rotation ticks, each row followed by its count of ticks:
The counts run from 0 to 109.
[139 111 124 135 162 136 164 105 152 151 101  94 124 119 141 128 145 116
 144 142 136  65 105 149 149 121 128 107 101  99 129 132  98 125 187 100
  91 120 120 114 161 136 124 167 117  98 133 117 108 112 126 161 143  79
 146 126 105  80 175 105 122 127 104 121 110 126 129 160 148 100 100 124
 169 148 131 126 167  93 115  90  90  87  47 128  86] -> 0
[119  88 127 153 159 120 179 119 143 153  88  61 110 114 115 148 118  93
 149 126 144  82 129 104 147 100 130 131  95  87 148 116 103 108 165 103
  77 137 116 137 143 130 146 170 142  97 131 113 110 113 118 143 144  82
 150 152 102  88 154  89 134 120 127 114  88 133 143 132 175  98 111 107
 148 173 107 147 148 119 128 110 123  92  64 127 120] -> 28
[123  72 148 131 148 112 176 111 130 156  97  80 122 117  95 139 102  87
 145 146 141  81 106 125 132  97 134 116 106  88 149 131 132  98 185 114
  72 126 121 122 138 123 163 167 124 106 137 103 102 115 117 147 127  85
 140 137 120  90 153  88 123 118 141 102 107 114 149 120 154 112 116  98
 143 157  87 156 163 120 115  96 124  92  56 130 132] -> 43
[123  87 145 143 159 121 170 112 141 149  87  96 121 172 129 156 129 103
 142 154 152  82 119 148 125 117 115 120 105  86 144  99 114 110 200 125
  87 133 127 103 155 145 155 174 132 103  99 110 126 110 132 149 118  81
 146 146 132  90 164  74 105 138 128 142  96 119 140 136 147  92 126 118
 168 155 103 157 137 129 114 112  80 102  62 123 145] -> 67
[145  89 140 140 169 108 188 119 145 159  76  90 137 120 115 151 132 111
 144 130 139  81 105 114 123 113 115 124 111 101 145 123  86 114 190  96
  83 129 114 145 140 132 164 179 115  93 149 110  97 112 129 129 145  59
 120 130 123 100 145  92 136 125 113 109  99 111 134 122 162 103 109 111
 141 161 106 132 153 120 127 115 122  94  39 129 133] -> 39
[125  76 140 141 151 104 176 109 136 161  96  82 119 124 100 148 101  88
 150 144 141  80 109 127 127 100 136 121 118  84 150 130 133 101 188 120
  68 131 120 125 142 122 165 165 124 103 130 113 109 110 112 135 128  86
 136 141 119  86 158  83 123 117 143 103 114 124 153 126 151 111 121 101
 144 164  81 151 159 131 114  92 119  93  60 130 134] -> 44
[126 103 128 140 177 127 161  98 144 160  99 105 111 145 135 164 126 120
 150 139 158  77 129 152 138 109 126 132 114  91 131 113 125 108 205 123
  79 139 120 112 161 140 148 164 135  96 100 135 122  99 118 143 119  79
 133 143 128  77 166  81 111 131 118 114 112 131 135 158 137  74 123 118
 168 175 101 126 149 124 111 113  81 104  69 126 119] -> 77
[133 110 118 154 185 118 170 117 145 142  98  84 106 121 136 139 124 129
 120 127 134  81 103 142 166 116 134 131 109 102 130 112 109 122 180  97
  71 123 114 135 154 146 136 155 131  95 124 137 125  88 119 123 142  78
 136 141 123  82 180  84 134 131 108 120 118 125 139 156 158  97 110 122
 146 170 114 118 158 117 120  96  78  98  45 126 108] -> 6
[143  94 138 146 156 125 181 134 157 138  81  60 122 122 125 136 123 117
 124 133 135  73 106 129 164 125 132 123 100  96 147 111 104 116 171  97
  72 132 122 139 155 134 144 161 144 121 129 114 108 107 112 132 155  95
 153 144 118  84 157 107 150 122 127 110 115 123 144 142 162 108 102 114
 139 176 120 124 162 103 128 107 123  87  28 126 123] -> 21
[131 117 117 163 156 118 177 111 161 145 102  67 121 106 128 126 123 113
 129 137 127  68  99 129 156 101 119 127 100  84 134 131 101 125 187 105
  77 113 110 134 160 131 132 172 138  94 124 133 120 100 123 125 148  81
 148 148 101  87 180  87 141 127 119 130 128 140 136 145 156 118 105 110
 151 150 113 133 159 123 125  81 100  95  58 120  91] -> 15
[130  94 130 134 167 130 164 118 138 139 103  84 120 121 133 125 119 114
 127 144 127  74  96 155 176 117 142 110  96 100 129 108 130 104 182 105
  74 118 125 109 155 135 136 150 124 112 116 113 129 105 111 151 129  98
 159 135 112  73 180  96 110 131 123 126 122 121 147 155 154 101 110 120
 147 165 113 133 172  97 111  87  90  94  43 128  97] -> 3
[144 102 140 159 158 118 192 126 156 136  91  68 132 113 114 131 115 120
 118 141 137  78  88 131 164 109 123 129  98  92 138 121 103 111 185 103
  76 126 113 147 145 138 149 168 136 115 134 128  96 103 121 131 143  78
 140 137 120  94 158  99 157 118 129 115 126 120 134 138 158 117 108 113
 141 150 114 135 170 115 126 101 123  91  37 121 107] -> 23
[139 105 139 137 141 118 194 112 153 151  90  70 137 120 115 138 109  96
 146 146 132  60 105 127 145 110 114 106 104  94 134 129  97 118 190 108
  79 129 109 130 151 119 149 174 112 103 130 107  93 120 125 142 148  75
 146 131  99 101 158 106 141 120 120 116 127 124 133 125 160 119 100 114
 136 142 113 144 161 116 116  92 140  94  46 120 106] -> 32
[131  81 139 150 161 108 186 127 149 152  84  69 126 132 116 148 113 101
 140 133 127  75 108 119 141 108 127 125 105  98 148  97 108 106 183 107
  69 137 110 120 148 129 161 166 122 101 118 105 126 107 108 122 132  79
 145 144 118 101 154  82 118 128 123 124 111 124 159 123 176 106 119 114
 126 171  88 148 146 128 126 105 118 104  54 131 134] -> 36
[135  97 146 132 144 124 175  98 154 166  90  91 129 155 119 155 120 108
 144 160 156  70 123 155 114 114 114 115 130  82 142 137 122 117 208 125
  83 145 124 119 157 128 164 170 131 111 115 129  95 113 130 146 134  88
 133 133 129  79 165 101 136 121 136  92 119 134 133 141 118 108 121 103
 168 160 108 132 154 123 113 103 102  89  51 119 142] -> 62
[109 129 135 157 177 123 163 110 132 132  96  82 115 140 126 128 121 115
 136 140 150  97 104 150 168 105 125 124  79  91 132 113  99 129 189 112
  84 110 120 127 147 146 129 163 136  89 111 122 112  99 139 132 139  80
 148 156 123  75 167  81 118 141 113 132 106 108 133 145 156  95 103 127
 151 141 123 144 144 117 114  98  75  89  59 121  98] -> 97
[126  99 140 133 154 108 178 104 145 166  91  91 134 140 115 147 125  96
 148 145 137  79 118 125 109  97 105 107 112 101 136 127  94 127 206 106
  95 127 108 123 155 121 161 185 108  80 130 111 107 115 143 121 139  63
 132 139 116  89 160  83 123 132 110 107 106 125 138 116 151 106 115 109
 140 146 106 146 136 128 121  97 106  95  54 118 143] -> 48
[121  97 146 139 156 121 178 108 138 151  95  97 125 172 121 148 122 102
 140 161 150  83 117 155 126 109 115 112 100  82 131 104 117 110 205 127
  92 130 123 102 152 143 155 174 124  98  98 113 120 109 140 148 116  77
 146 143 133  91 170  75 108 143 126 143 110 119 132 127 146  98 126 116
 154 140 105 160 139 128 107 110  83 103  63 115 137] -> 66
[136 103 141 163 162 115 193 122 145 132  95  68 131 115 103 131 108 109
 120 140 138  83  87 128 161  99 126 126  92  89 130 125 100 106 184 109
  75 116 109 146 138 140 153 171 128 107 134 123  92 102 129 134 140  68
 141 144 120  98 163  90 150 119 125 127 123 117 130 129 164 119 107 110
 138 145 112 144 168 120 121  99 123  96  45 116  98] -> 24
[123 132 134 157 172 119 171 102 144 136  96  86 118 133 131 135 113 123
 129 144 147  86  98 164 169 110 128 131  99  89 130 123 112 130 198 117
  75 118 119 130 156 139 130 157 135  97 111 143 112  93 124 128 139  81
 138 142 126  72 169  91 135 135 116 113 137 120 136 159 133 101 104 127
 147 148 118 125 161 117 116  91  84  87  52 119  93] -> 95
[143  78 157 139 145 101 177 112 148 162  87  90 134 144 115 147 128 108
 130 158 136  77 100 147 122 118 126 120 130  84 160 120 121 111 203 116
  70 133 128 126 153 132 165 170 128 117 123 111 117 108 118 137 130  93
 132 132 143  94 158  92 134 126 140 109 119 117 150 129 132 122 123 101
 150 161  91 145 156 124 120 106 104  95  40 130 156] -> 53
[122 111 138 122 162 131 166 100 127 146  85 116 122 149 132 139 132 113
 153 156 162  75 114 165 147 121 115  94  95  90 134 117 108 127 204 116
  83 124 126 111 152 139 134 168 121  96 112 111 106 111 138 161 134  80
 139 133 124  80 163  97 114 141 110 117 106 102 121 156 134  87 101 129
 170 137 129 138 157 103 100 103  89  88  48 121 116] -> 81
[129  71 151 128 147 116 182 117 130 152  93  85 132 117  97 134 112  90
 150 148 144  88  99 125 133  99 130 106  98  91 144 130 121 101 188 114
  77 123 119 127 134 123 163 171 113 106 145 100  92 121 127 152 128  77
 137 132 118  88 149  93 126 121 140 103 100 110 134 117 153 110 112 100
 145 148  95 156 162 114 116  99 126  89  48 128 126] -> 42
[130  83 142 147 153 108 191 127 142 149  90  74 130 130 113 141 105  92
 139 139 127  74 102 121 148 105 126 118  99  93 142  97 115 103 185 109
  74 127 110 116 142 127 161 169 115 102 116  96 124 113 110 129 127  81
 154 142 115 104 156  84 118 131 131 135 116 122 152 119 179 108 117 114
 124 156  90 154 150 125 120 101 125 103  53 128 131] -> 35
[140  97 149 131 158 133 170 105 140 151 102 111 138 141 120 142 131 113
 147 163 153  78  98 164 134 114 123 110 102  86 131 131 129 100 210 132
  86 120 123 107 149 136 154 175 121 113 119 117 104 115 130 176 107  70
 133 128 129  83 162  93 112 127 130 132 112 112 126 146 128  99 116 110
 178 141 115 147 164 106 111 104  93  97  57 120 103] -> 73
[117  90 130 135 160 129 166 115 130 135  88  77 107 109 121 122 125  98
 136 142 142  79 107 133 171 113 139 108  86  86 152 125 113 117 165  99
  75 121 128 132 147 135 126 158 143 107 136 115 111 108 126 164 151 102
 154 148 111  72 173 100 133 133 131 112  95 115 138 148 159 106  98 115
 163 156 119 142 167  95 114  90 100  82  51 127 103] -> 11
[141 101 133 142 144 121 188 111 159 161  87  69 134 119 116 140 117 100
 150 141 137  61 113 120 139 110 114 111 111  91 140 130  95 124 187 108
  79 137 113 135 152 121 145 170 123  98 135 111  92 118 124 137 152  79
 141 134  99  99 154 108 147 116 120 105 118 130 135 134 158 111 102 113
 144 155 113 137 160 119 123  97 142  89  47 123 112] -> 31
[136 125 143 162 159 124 174 105 156 140 101  71 133 116 128 123 131 109
 139 143 132  78  90 153 163 116 129 134  87  84 139 131 100 117 191 114
  82 111 122 126 149 139 132 164 128  98 127 121 102 107 122 148 131  83
 147 135 112  84 166 100 135 118 123 135 130 127 137 150 149 119 101 119
 154 140 118 142 163 108 128  87 106  82  52 121  68] -> 104
[145  96 140 155 158 118 186 128 156 137  82  67 129 119 119 133 124 120
 122 139 136  74  99 131 168 118 127 127 104  94 144 117 105 115 178 101
  73 131 116 147 151 135 148 162 139 122 134 122  98 106 115 133 150  85
 145 137 119  88 161 104 157 120 128 112 122 121 139 143 157 115 103 114
 140 169 115 127 165 110 126 107 125  86  30 120 114] -> 22
[124  94 138 141 163 132 169 134 151 138  87  58 121 129 131 121 129 103
 135 131 127  77 111 128 158 116 123 117  81 101 137 106  99 119 164  93
  82 129 118 122 157 125 143 163 137 106 129 101 118 116 120 135 150  88
 167 149 103  75 160 101 128 129 118 125  93 126 143 135 178 100 107 110
 138 171 122 138 144  99 128 107 110  85  39 124 115] -> 19
[128  92 127 150 152 120 180 115 154 157  79  59 117 114 119 150 119  97
 157 129 142  72 130 106 141 106 123 130 105  86 153 122  93 113 170 101
  75 137 114 136 149 127 145 170 140 101 132 116 105 116 117 139 149  82
 147 148  97  91 154  97 143 118 122 105  96 135 140 136 167  99 106 112
 153 173 104 137 151 122 126 105 132  90  56 128 121] -> 29
[132 111 117 152 183 123 171 117 140 144  94  89 114 121 128 139 131 129
 122 130 142  85 100 135 164 109 124 129 100 101 127 118  95 126 177  97
  81 119 114 139 150 148 135 162 130  88 131 135 113  92 129 126 144  70
 134 141 122  76 178  84 138 135 105 120 114 119 130 155 159  94 109 125
 150 163 125 119 159 112 120 102  80  97  44 124 107] -> 7
[129  92 147 134 158 130 162 104 135 151 108 106 129 141 120 140 121 112
 150 156 155  81 101 164 139 110 128 120  96  84 128 119 139  90 207 133
  82 123 122  99 150 139 151 169 126 110 110 118 113 106 125 170 104  76
 141 132 131  79 167  89 105 123 134 130 106 116 128 146 133  94 124 106
 173 149 108 151 160 112 111 103  89  99  62 124 104] -> 74
[107 118 133 156 175 129 163 115 130 130  89  81 108 138 131 129 128 104
 140 138 148 100 116 140 166 113 128 123  76  92 144 111  96 127 183 106
  84 113 123 122 149 145 126 162 141  89 115 114 117 102 133 142 140  88
 152 158 119  70 161  86 115 144 115 131  94 109 135 148 160  94 102 128
 152 151 122 149 140 117 119 101  79  82  57 124 101] -> 98
[128 113 121 136 176 128 164  99 146 159  89 107 113 143 138 159 129 125
 152 135 159  76 130 155 134 110 116 124 114  95 129 119 113 116 210 120
  83 139 118 117 161 141 144 165 135  89 109 136 115 101 129 141 127  71
 133 139 128  78 168  86 116 130 108 108 111 129 130 163 129  75 115 121
 170 169 111 123 147 123 112 112  87 102  64 126 124] -> 78
[124 102 133 141 154 104 178 101 152 171  94  86 129 135 113 152 119  97
 144 139 139  78 115 122 110  95 108 119 125  94 138 130 103 128 207 106
  86 129 106 129 152 121 163 179 117  78 127 119 110 111 136 114 138  69
 128 139 117  93 162  78 127 126 113 104 116 131 145 122 153 107 119 107
 142 152 100 143 143 137 122  97 105  97  57 121 139] -> 47
[119 100 144 121 156 130 167 105 124 141  86 110 120 146 131 140 127 109
 147 161 154  80 109 169 155 122 127  88  97  84 142 113 117 120 198 122
  80 121 132 106 152 140 132 158 132 101 114 106 112 113 129 167 130  89
 147 135 129  75 165  99 111 146 119 122 112 101 125 151 136  93 100 130
 169 141 118 144 162 102 101  99  86  88  50 123 115] -> 82
